One turn or mirror swaps these rows in pairs. Which row does each one swap with?
Silep: [ 13   1   7   0  -1 -22  13 -14   8  -8  10  24 -22  -9   7  17 -13 -11
  14]
kam: [ -2  -8 -19  20  -3 -16  -8  -4   3  26  15  25 -23  16  15  24 -26   0
   1]
mifez: [  4 -21  -7  11 -12 -29   4   1  13  23  16  22 -14  24 -15  12 -21 -20
  19]
Netis: [  6  -5 -14  -8  -1 -16  -1  10  12  13  -9  44  -8  21 -11  10 -23  -2
   9]
nuti: [  7 -26 -20   0 -20 -20   8   1   5   5   5  22 -20  27 -10   4 -31   6
   2]
Dod: [  8  -9  -2   1  -4 -22 -27  -3   1   7   1  36 -34   7  -5  15 -28   1
  15]
vez: [ -7  -5   9  -2 -12 -13   6   2  -6  21  23  30  -7  19  -2  25 -12  19
   9]
sebil: [ 26  -2   0   3 -10 -19  21   6  11  -1   8  24 -12   3 -16  10 -26  -9
  31]
lezul: [ -1 -14 -14   9 -14 -24  15  15  -3  13  13  33  -2  17 -12  29 -26   7
  17]
gof: [ 22 -15 -12   8 -29 -27 -15  -7   6   6  16  36 -18  11  12   4 -21 -14
  24]
rosez: [-10   3   3  12 -11  -5   8  -4  18  14  -2  25 -11  17  -7  27 -11   3
  11]
lasa: [ 14  -2 -18  11 -12 -22  16 -10  -2   0 -11  19 -10  20   1  29 -15  12
  17]
leran: [ 17  -3  -3   6 -27 -24  36  -3   2  16  13  29 -15  -3   7  13 -14   5
  12]
bekul: [ 11  -5  -5  11  -2 -17  30   0   4  14   5  30 -11 -14   8  13 -24   0
   5]
lapo: [  7  -5  10 -12  -2  -3  14 -12  -5   2  -2  36 -17   6   6  15 -19  19
  13]
kede: [ 21 -11 -13  10 -21 -11  11   6   7   6  12  15  -3   4   2   3   0   4
   8]
ril: [ 15 -18 -22  12   3 -31  -6  -6  11  20   7  19 -11  21  -3   0 -23  -5
  27]
fip: [ 12 -14   6   9  -6 -26 -14  -7   2   8  17  24  -2 -15   1   7 -21  -5
  20]
Fopab: [  5 -26   2  11 -30 -15   3  -6   7  25  29  28 -29  11  12  21 -19  -7
  16]
bavun: [ 16 -19  -2  13 -22 -37   7 -16  -4  12   6  22 -28  11   8  19 -47   2
  19]
zupet: [  6 -23 -12   2 -14 -11  17 -14   8  -2  11  16 -31   3  13  20 -21   1
  37]
Dugi: [  4 -16  -1  -1  -2 -21  34  -4   3  24  13  29 -21  18   1  18 -21  12
  35]
nat: [ 16 -18   1  -1   5 -19  18   1   5  12  -8  35 -18   8 -11   2 -27  -5
   7]
duref: [  9   6 -13   0 -13 -12 -19 -18   6  28  10  27 -16  21  12  17 -37   3
  14]
Mok: [ 12  -7  -4   4  -9  -7  -5 -10   6  16  25  19 -20  43   6  19 -33   2
  22]
vis: [ 13  -6  -3   3  -3 -15  25  -3   3  16  25   1 -14  14  11   4 -12   6
  34]
toru: [ 14  -2  -6  -8 -31 -13  22   1  -2   7  14  37 -14  24  11  16  -5  12
  22]
ser: [  3  -8  -7   6 -28 -14 -14  -8   3  16  20  22  -9  24  26  19 -22   2
  30]
fomuz: [ 18  -7  -2  10 -35 -13 -10 -16  10  10   6  18 -23   0  16   4 -23  -7
  27]
vupet: [  9  -1  14  13 -13 -22  -4  -5  11  16  13  11 -24  -3   8  -4 -39   7
  15]
batov: [ 10 -17 -10  17  -6 -20   0 -10  -6   9  22  16  -2   2  18  11 -36   6
  33]
zarur: [  6  -1  -2   0 -43 -12  13   3   5  16   2  30 -20  21  -3  15 -12   7
  11]
nef: [ 10  -7 -22  19 -23 -23 -12 -14   8  21  15  24 -14  19  17  19 -15  -8
   8]
rige: [ 14  -6   2  -1 -36 -27  17  13   3   7   7  31   0   2  -3   7 -20   0
  22]
rotu: [  4   0   0   0  -8 -25  -4  -7   0   9  20  26 -29  29   3  18 -21   1
 -10]
roz: [ -1 -13   5  -1  11 -14  -1  -6  -3  26  22  30 -22  14   7  23 -34  17
  13]
lino: [ 10  -8   4  -8   4 -11   3  -6   5  17  14  32 -29   4  25  10 -35   8
  36]
pofu: [ 10 -11  -4   4  16 -19   0  -1   5   8  -1  31  -4  -7 -12  14 -22   1
  15]
Libop: [ 13 -11  17 -12 -11 -18  15  -4   9  25   2  40 -18  17  19  19 -34  -2
  29]
fozu: [  8 -12  -9   4  11  -8  -3  -8   1  20   8  21 -40  21  16  20 -21   6
  26]
dugog: [ 23   4 -11  -6  -3 -22 -15  11  11  16 -10  27 -11  20   9  11 -16   3
  19]
bol: [ 15  11  -1  -8 -17 -18  21  -3   7  15  -2  37 -12 -11  -5  20 -28   2
  21]

zupet is swapped with nuti
leran is swapped with nef
bekul is swapped with kam
ser is swapped with rige
kede is swapped with Fopab

